128 stands for zero in the data rows.
Each pair is two rows. How far apart are they, by a hidden measure? 0 means very close, and 30 very far. Two or three weighted sums of its numbers give each row a place; it is the straight-line distance between the places.
[173 129 147 124 114 105 122 115 135 168 130 162 118  99 137 124]
[135 106 132 109  99 112 153 174 132 117 113 114 136 132 106  92]: 4
[115 159  90 101 137 127 119 110 123  91 148 121  92  93 154 144]
[142 118 141 121 123 107 113 107 159 181 135 141 129 134 135 146]: 10
[137  86 122 125 146 138 134 131 149 124 111 136 133 107 132 111]
[134 120 125 110 131 136 145 140 174 172  99 109 141 127 122 107]: 8
[133 119 152 138 157 168 159 139 156 146  76 111  88  83  93  98]
[113 165 151 154 152 186 156 121 125 176  75 111  94  97  83  99]: 3
[141 102 118 100 124 113 104 105 155 133 162 138 125 121 149 142]
[138 121 161 129 108 115 119 103 123 168 145 116 159 127 159 174]: 19
[ 93  98 112  82 130 139  99  97 123  97 135 116 132 104 135 150]
[139 169 118 122 129 113 129 118 124 122 125 122 125  83 120 109]: 12
[160 123 131 112 125 104 118 128 124 140 141 107 168 122 109 114]
[127 141 104 101 129 120 135 124 120  81 143 125 114 107 152 152]: 8
[171 157 151 167 138 133 140 123 140 166 154 134 176 141 109 100]
[129 151 139 144 129 114  69 111 111 166 152 150 129  97 141 127]: 4
[117 137 116 131 152 141 155 147 136 122  84 126 156 127 110 112]
[144 121 123 155 132 144 107 132  95 121 134 117 154 147 171 183]: 8
[133  91  85 107 128 128 149 126 144 122 111 123 127 110 118 119]
[148  99 144 111 146 125 131 141 151 145 147 107 142 169  91  97]: 14
[141 117 148 127 132 105 120 103 150 166 147 127 145 144 128 141]
[125 115 108 112 126 127 136 125 140 115 135 111 135 102 134 138]: 5
[ 81 154 130 134 129 117 136 115 134 117 131 106 106  79 118 111]
[110 127 144 112 114  99 134 113 143 136 168 133 144 127 145 146]: 8
[ 92 165 116 110 129 143 109 122 123 118 140 136  77  88 157 133]
[ 64 114  98  89 135 150  92 107 117 103 101 128 120  94 130 149]: 16
[117 142 141 154 141 146  90 124  71 141 116 111 145 139 156 157]
[128 153 125 127 124 115  90 130 126 130 122 156  98  88 148 129]: 6
[161 142 145 175 116 140 114 107  97 154 154 122 111 113 141 157]
[117 105  97  90 113  91 136 132 125 120 158 127 153 125 124 121]: 10
[123 117 135 172 148 130 159 159 148 129 115  88  76 107 116 133]
[176 140 117 185 117 122 143 140  92  89 111 184 134 188 141 120]: 22
[135 106 107  99 107 113 135 120 141 112 147 164 164 107 133 139]
[ 75 187 141 150 166 162 104 125  97 141 131 122 115 117 103 107]: 8
[123  95 112  97 131 139 162 178 112  92 100 105 138 135  95 114]
[132 133 144 110 122 113 133 115 158 157 147 123 127 142 125 146]: 11
[ 93 111 121 169 121 109  99 131 101 114 131 130 118 124 154 147]
[144 101 141 157 153 138 152 144 127 124 131  83 124 107 124 106]: 2
[122  91 132 128 128 142 152 152 176 147 106 119  67 117 136 142]
[ 88 163 118 132 152 137 104 113  94 117 151 135 149 115 140 123]: 8
[121 102 126 169 119 140 115 137 110 138 119  92 116 164 195 188]
[116 116 134 134 127 128 137 132 150 136 120  92  91 106 128 140]: 6
[141 115 155 123 146 149 121 129 145 150 139 128 148 132 103 116]
[ 94 198 118 154 172 178 124 110  76 113 123 111 102 155  83 107]: 15
[155 127 133 192 137 124 176 157 108  99 109 123 147 138 107 106]
[134 136 145 107 104 112 132 118 165 156 149 139 122 144 125 138]: 11
[124 165 125 153 172 173 121 120 117 124 103 114 102 132  81 108]
[124 138 123  92 126 128 123 124 181 152 138 133 126 108 115 144]: 14
[102 125  97 118 171 154 114 125 145 121 114 135 121 144  78  67]
[119 117 128 112 129 122 128 146 149 129 105 139  67  84 143 127]: 17
[122 138 128 183 150 145 133 104  87 134  90 131 138 164 133 149]
[122 115 140 121 104 128  55 107 108 115 175 153 139 136 160 183]: 20
[126 133 144 162 170 155 167 163 132 130  81  70 126 137  54 100]
[132 160 143 147 156 169 137 127 122 139  96 126 102 145 110 110]: 24
[124 147 162 142 158 176 156 130 149 176  63 117  94  96  93 104]
[127 100  88  91 125 109  92  95 161 136 148 147 117 132 129 135]: 14
[ 75 154 146 117 140 123  66 118  88 120 111 156 146 126 146 130]
[135  87 136 114 153 136 121 140 150 128 144 131 149 163  97  96]: 13
[140 141 133  88 114 108 152 122 175 146  94 149 115  98 113 128]
[150 106 135 117 145 121 155 127 158 149 131 122 164 156  97 109]: 11
[ 91 112 127 118 124 129 173 180 128 142 105 101 143 135 122 112]
[122 108 151 141 115 122  98 132 154 172 130 135 121  89 144 130]: 13
[126 154 116 141 146 128 134 138 126  96 121 144 125 158 116 127]
[114  85  75  98  91  97 125 118 130 126 118 142 135 175 137 125]: 12
[132 114 160 127 138 116 147 159 144 154 111  83 151 119 119 121]
[157 105 120  92  98  91 136 131 106  94 143 145 130 161 157 139]: 25
[110 100 133 122 123 145 157 140 155 137  96 122  85 129 122 137]
[137 137 147 138 131 127 121 107 143 164 133 126 154 159 122 131]: 6
[162 131 109  94 125  99 124 127 115  92 151 116 171 127 129 139]
[132 111 106  90 118 101 134 112 175 150 144 145 123 102 136 150]: 10
[147  99 155 130 134 127 167 154 139 124 102 111 122 133  92  82]
[150 114 132 162 165 140 147 148 137 145 117  83 123 106 112 100]: 8
[128 134 151 145 123 133  72 115 109 169 164 138 137 102 147 131]
[152 136 136 160  94 129 128 106 114 153 152 172 152 156 148 142]: 8
[131 133 161 135 145 176 155 144 147 162  71 114  86  85  92  96]
[138 144 136 131 120 127 119 128 149 162 136 159 100 130 140 113]: 16
[149 105 130 118 155 124 123 130 119 118 132  89 154 124 110 107]
[139 132 143 153 138 123 127 102 104 154 138 129 167 139 151 145]: 8
[127 108 145 104 140 155 137 120 158 142 109 117 102 131 151 145]
[138  97 138 114 144 126 125 139 149 141 138 119 140 162  99  89]: 4
[165 125 130 106 121 103 110 128 119 130 132 125 163 144 134 142]
[116  85 145 154 108 123 143 177 124 105 141 106 141 112 142 119]: 19
[114 130 145 143 119 132  60 110 112 178 168 146 133 113 139 131]
[ 57 187 133 111 150 166 110 120  99 109 106 131 123  92 117 133]: 15
[144 116 124 130 114 135 109 111 119 136 146 117 129 147 171 174]
[142 136 137 115 119 116 126 123 160 155 150 134 141 158 115 142]: 8
[141 113 154 145 161 153 140 112 108 156 136 105 151 153 145 129]
[146 107 141 157 118  96 143 120 112 156 122  98 151 130 136 135]: 24
[125 132 117  95 105 112 122 130 101  81 170 147 175 139 149 129]
[106 125 168 132 108 125  73 122 138 180 127 137 125 136 140 124]: 4
[138  91 102 111  86 106 148 147 137 123 113 133 144 158 128 112]
[113 174 143 146 154 198 132 121 124 174  82 112  91 112  76 103]: 5
[137 131 130 101 109  97 106 104 165 138 170 151 156 146 146 143]
[146 134 120 148 103  98 141 114  97  78 129 142 174 162 139 136]: 18
[133 137 137 162 155 155 150 152 140 149 111  89 118 112 103 102]
[123  97 133 104 119 126 163 139 137 133 101 122 101  79 141 124]: 7
[141 148 147 147 115 136 180 161 138 112 130 128 160 134 100  93]
[111 107 100 105 162 167 136 134 137 133 131 125 127 157  83  64]: 21
[ 93 131 141 114 123 144  67 118 129 144 150 132 128 101 135 106]
[144  89 111 123  89 124 140 124 183 153 123 152 142 155 126 122]: 13
[121 147 120 154 129 122 141 129  94  92 109 148 154 143 142 145]
[ 85 171 129 131 127 155 102 127 120 126 142 124  72  84 146 128]: 20
[130 157 126 129 121 123 129 106 113 119 134 122 116  87 123 105]
[124 140 132 124 100 136 125 118 160 154 134 159  91 100 134 113]: 16
[130 126 112 129 125 146  90 105  93 108 142 104 152 148 153 152]
[130 126 133 124 124 138 100 106 128 142 145 110 123 158 160 165]: 6
[136 117 169 134  91 157 111 144 131 160 161 146 127 145 130 129]
[121 137 124 150 158 135 154 164 142 113 103 122  82 136  94 109]: 24
[126 153 114 157 147 164 153 136 139 124 128  99 104 136  84 106]
[ 91 145 141 100 127 111 143 116 103 110 100 125 123 118 132 127]: 18
[136  93 140 131 130 118 124 106 117 117 128 113 117 148 168 176]
[123 152 115 154 135 146 116 128  98 124 142 115 138 129 156 164]: 9
[116 135 114  95 107 115 134 139 113  86 152 116 126 142 133 126]
[161 130 119 105 110  98 118 123 115  88 141 144 130 150 143 129]: 5
[106 127 126  97  85  96 133 148 137 125 167 148 127 135 145 120]
[145 131 137 160 157 149 152 143 137 139 110  93 117  98 104 100]: 12
[171 127 150 124 108 110 117 117 145 156 134 160 116  79 133 129]
[137  97 142 131 122 116 108  97 119 121 122 119 125 150 161 178]: 11
[112 121 133 111 133 154 114 103 137 163 130 117 107  94 120 157]
[145 122 140 110 118 105 106  96 121 119 163 137 176 135 148 135]: 7
[ 49 141 144 113 142 132  60 117  88 123 107 135 143 115 135 122]
[164 160 139 170 131 119 142 120 139 164 130 138 172 148 105 104]: 4
[ 67 151 132 103 192 181 150 159 138 111  81 117  63  74 104 116]
[189 143 146 115 113 119 148 126 166 158 151 143 147  96 145 122]: 4
[161 116 152 133 119 102 110  96 129 165 141 134 162 132 163 167]
[164 109 131  95 124 105 118 133 122 130 146 117 171 140 131 121]: 6
[134 139 143 107 123 113 140 120 173 144 147 117 137 130 174 168]
[124  90 125 131  85 102 132 140 120 100 146 153 154 119 140 112]: 10
[118 130 121 132 145 131 119  98 119 132 128 134 118 131 135 156]
[154 111 127  98 153 124 138 149 120 107 127  96 162 136 130 114]: 4
[112 142 129 122 147 120  99 106 115 135 169 134 150 120 152 141]
[112 131 136 106 160 159 168 146 137 114  63 113  81  89 111 124]: 21
[ 79 116 121  96 163 140 136 156 131 129  76 144  81  75 135 111]
[108 149 127 149 146 172 133 139  82 124 106 103 117 145 143 153]: 12
[160 121 122  95 119 106 172 153 151 151 127 157 116 101 138 133]
[108 109 120 108 115 104 139 135 149 129 135 112  93 109 142 151]: 6
[145 131 132 130 134 115 126 107 114 143 141 135 154 132 107 140]
[124 121 162 143  92 141  98 129 128 173 159 139 133 168 127 129]: 27
[127  81 129 150 133 116 149 161 160 147 114 113  62  99 143 143]
[102 132 137 112 131 118 139 124 123 118  99 116 121 112 137 146]: 10
[123 105 113 138 148 149 163 155 102 108 153 123 109 102 109  81]
[104 107  89 118 111 114 110 111 147 120 109 165 119 172 119  95]: 15
[117 134 131 168 167 143 159 165 136 121  82  87  97 149  65  95]
[120 113  82 112 131 105 108 114 151 117 100 156 112 151 113 103]: 15
[122 108 110 150 126 142 151 121 104 103 126  98  82 123 137 164]
[139 101 143 128 160 160 162 154 152 142  80 116  81  90  96 102]: 12
[132 132 127 131 130 137 118  94  82 108 126 118 152 152 146 162]
[136 144 116 120 133 128 138 140 125 112 137 112 106 138  99 106]: 7
[ 70 116 104 101  93  88 167 144 127 165 110 144 143 151 150 130]
[129 147 117  93 107 125 140 127 183 170 115 141 127  90 111 135]: 9
[131 147 126 156 120 126 138 116  92 106 120 156 148 142 152 150]
[121 142 109 134 157 164 129 145 103  84 111 119 100 135 117 126]: 11
[122 119 127  95 106  99 146 115 119  94 137 114 158 144 121 130]
[124  91 127 131 147 141 153 165 165 149 109 122  52 106 142 145]: 17
[172 143 112 160 122 106 140 146 106 107 120 169 145 175 137 109]
[164 140 110 161 124 117 134 147  96  94 115 173 132 177 137 121]: 4
[152 106 118 101  94 105 131 141 147 130 142 182 143 131 129 144]
[139 140 142 145  94 133 127 125 115 149 142 174 168 159 145 131]: 11
[140 137 154 143 131 117 122 115 139 164 130 116 151 153 115 130]
[166 134 128 205 104 131 143 119  82  96 107 183 139 192 149 131]: 20
[ 83 196 130 151 167 192 121 107  96 144 121 101  99 138  77 103]
[116 112 125  99 123 126 100  89 122 101 152 113 144 110 150 157]: 6
[127 137 141 140 132 115  71 112 114 146 140 152 117  84 143 124]
[121 145 101 149 145 158 146 140 133 116 111 103  99 141  86 111]: 15
[148 106 121  97 153 134 146 174 124 102 125  97 158 127 133 108]
[125 116 146 129 124 127  97 129 158 172 135 132 110  98 122 119]: 7
[119 100 136 125 115 128 167 149 114 110 152 131 119 104 131 118]
[ 97 107 120 106 146 123 131 137 146 135  86 138  73  86 138 123]: 9
[129 145 126 136 145 154 129 133 101  91 108 114 100 135 104 124]
[128 143 119 141 151 141 151 157 135 118 112 110  94 147  96 103]: 10
[142 110 141 128 137 117 138 118 167 137 138 133 165 151 112 118]
[154 109 155 137 144 121 139 120 120 151 133 104 147 157 133 129]: 8
[140 110 130 116 117 116 116 137 149 124 108 151  78  86 146 132]
[ 98 151 119 129 173 186 148 130 143 122 118 114  77 124  60  99]: 10
[181 137 147 121 100 115 139 118 169 157 148 160 126  99 145 126]
[117  92 133 156 138 118 178 164 125  95 107  87 115 125 126 144]: 24
[117 122  99 126  66 104 133 124 140 115 138 151 153 110 143 161]
[167 144 158 156 148 152 118 128 113 155 146 136 168 143 115 105]: 20
[138 127 133 107 110 121 158 132 166 143  88 143 111  95 118 120]
[140 135 118 120 137 125 134 112 130 113 128 122 145 123  99 105]: 8
[140  99 138 168 131 158 121 138 113 133 115  88 107 163 188 181]
[164 126 114  91  91 110 159 139 149 163 135 173 140 101 137 122]: 11
[127 155 141 144 122 114  77 114 111 161 154 162 129  92 141 128]
[109 159 132 104 121 117  88 132 128 134 124 157 119 142 127 117]: 9
[146 150 127 147 149 160 124 134 105 110  98 115 117 135 101 123]
[135 141 122 182 147 123 157 140  79 105 101 118 120 162 127 123]: 10
[133 148 123 133 142 144 112 103  76 113 127 121 140 142 141 144]
[160 130 128 173 153 142 125 145 112 136 133 114 127 142 133 148]: 11
[144 132 127 139 122 105 122 122 111 150 137 139 151 118 118 128]
[164 134 145 159 121 134 138 119 113 123 149 117 119 119 135 152]: 11
[114 156 116 118 130 110  98 123 129 101 132 145 141 144 116 107]
[113 122 117 129 136 143 104 116  87 114 134 110 146 144 156 156]: 5
[144 100 134 129 152 164 160 151 160 123  93 116  93  73 101 107]
[121 111 116 133 105 140 156 141 148 144 140 141 138 154 112 104]: 12
[142 100 124 121  68  96 140 127 174 138 129 161 119 165 123 123]
[112 133 124 136 142 153 108 122  82 112 123 112 151 143 162 155]: 8
[163 116 151 182 156 148 111 133 127 168 137  99 131 143 138 144]
[117 145 108 154 128 122 147 138  96  87 107 139 129 141 147 148]: 13
[100 172 116 115 159 168 127 112 121  97 125 115 120 105  82  99]
[179 168 143 127 125 109 156 140 153 139 146 135 153 129 145 137]: 19
[107 118 169 136 110 137  57 117 122 197 128 138 120 152 146 123]
[152 128 133 123 119 110 115 132 123 148 140 121 157 117 114 127]: 25
[133 100 150 141 104 127 102 142 155 164 125 124 112  71 164 153]
[144 152 137 176 127 130 126 107  96 157 152 128 121 118 136 155]: 10
[166 122 147 174 141 150 122 140 117 159 132 102 132 142 146 155]
[150 119 150 120 136 118 160 130 124 113 131 129 120 119 109  87]: 5
[150 108 117 101 123 113 133 126 130  97 149 162 154 124 123 122]
[145 143 120 161 149 173 145 129  95 124 113 100 141 141 115 136]: 9
[137 150 142 163 132 124 131 106 100 147 142 131 122 123 136 148]
[125  75 131 136  79 106 121 137 116  95 146 150 155 116 140 134]: 8
[133 138 127 156 134 126 133 117  91 121 131 148 155 135 157 163]
[133 111 113 116 150 151 153 138 166 153 118 121 129 137 107  80]: 18
[158 110 164 174 145 141 102 124 122 174 133  94 137 136 140 147]
[144 113 134 108 121 116 130 132 160 161 118 109 151 133 118 121]: 7
[131  97 125 153 112 115 146 169 158 134 118 111  82  85 147 133]
[129 163 114 128 125 121 113 114 126 108 137 136 126  84 122 112]: 10
[132 104 134 164 129 124 176 152 149 120 128  84 101  99 113 117]
[129 112  85 104 125 107 123 106 144 115  93 144 134 142 109 106]: 17
[117 147 113 184 145 126 150 137  78  93  92 120 114 152 132 135]
[103 167 136 107 141 130 116  98  90 113 126 140 150 132 128 124]: 11
[ 98 147  95  92 104  76 122 107 168 182 144 164 129 153 149 138]
[109 133 119 109 113 110 135 141 129  89 144 111 128 137 131 124]: 10
[118  82 130 149 112 116 148 172 121  99 130 100 136 110 137 137]
[119 114 127 103 111  87 135 123 167 138 123 122 104  92 146 146]: 6
[ 76 137 108 108 170 162 150 149 134 121  59 132  81  77 125 110]
[163 113 139 121 118 108 104 105 123 151 132 135 172 132 150 158]: 6
[110 164 140 115 133 114 113  91  94 115 139 139 165 128 135 128]
[133 111 129 163 131 137 111 129 104 137 121 101 129 162 196 192]: 1
[117 166 111 145 176 169 148 154 120  95 136 103  83 117 103 134]
[117  82  95 110  81  99 123 112 136 134 117 140 141 179 142 147]: 14
[141 125 144 127 115 117 107 116 163 171 137 135 116  97 118 123]
[137 130 106 134  84  99 124 106 161 157 121 165 128 123 166 160]: 5
[109 135 134 119 118 111  84 121 105 116 134 175 138 141 140 152]
[155 159 137 116 131 112 114 110 110 101 155 153 174 146 110 102]: 6
[115 157 125 128 110 156 103 130 147 157 121 156  87 128 131 104]
[145 107 138 135 125 123 122 101  97 118 121 129 136 145 162 175]: 28
[110 154 109 110 128 117 108 144 128 108 128 137 147 128 107 113]
[125 141 126 119 124 127 113 127 141 106 114 136 155 135 106 105]: 7
[124 147 117 108 127 120 117 125 132 105 112 136 155 122 102 105]
[156 117 110  90 111  91 125 127 112  87 138 147 135 160 152 132]: 7
[122 142 127 173 139 158 142 109  88 134  91 118 138 162 130 157]
[134 103 137 147 154 136 151 145 119 115 125  89 134 117 127 107]: 14
[156 128 102  98 114 104 118 125 132 105 132 126 151 128 121 138]
[132 134 141 105 127 127 133 106 175 142 128 125 125 137 166 166]: 17
[131  95 131 163 136 129 182 163 129  95 102  78 108 135 116 141]
[ 81 155 149 180 170 151 115 107  98 175 111 126 116 153 135 161]: 16
[170 130 151 179 123 116 111 104  90 154 152 146 120 155 180 178]
[145 123 118  88 112 123 132 135 132  87 159 144 157 132 109  95]: 11
[131 150 114 137 150 134 148 152 137 118 119 109  94 141  99 107]
[123 154 106 134 153 140 137 138 126  98 106 143 112 154 104 112]: 5
[113 129 134 140 114 128 146 142 140 108 129 100 111  92 109  96]
[149 103 117 140 124 128 102  97 106 114 127 131 135 162 156 170]: 13
[111 152 134 110 132 112 102 124 131 117 106 144 136 150 114 103]
[115  83  77 103 117  89  77 103 170 150 117 163 107 139 173 150]: 3
[111 110 128 104  90 104 135 161 128 129 160 136 139 124 144 119]
[112 165 143 124 129 135  99 131 133 139 132 162 106 156 128 107]: 16
[135 125 135 160 161 141 148 173 139 126  81  99  87 145  94 115]
[130 110 130 174 118 105 112 122 107 139 128 107 117 126 157 167]: 4
[ 98 138 146 128 168 166 154 152 180 160  63 110  72  97  89 104]
[ 97 130 109  95 152 135 117 137 137 112 142 120  93 110  80 102]: 10
[171 146 125 132 121 110 155 131 127  88 153 128 134 158  85  62]
[126 125 132 123 134 155 109  99 129 162 143 111 114 119 132 161]: 10
[147 133 142 115 125 110 114 108 172 143 150 131 135 112 131 150]
[121 104 103 124 101 139 150 139 147 135 139 137 129 153 116 110]: 14
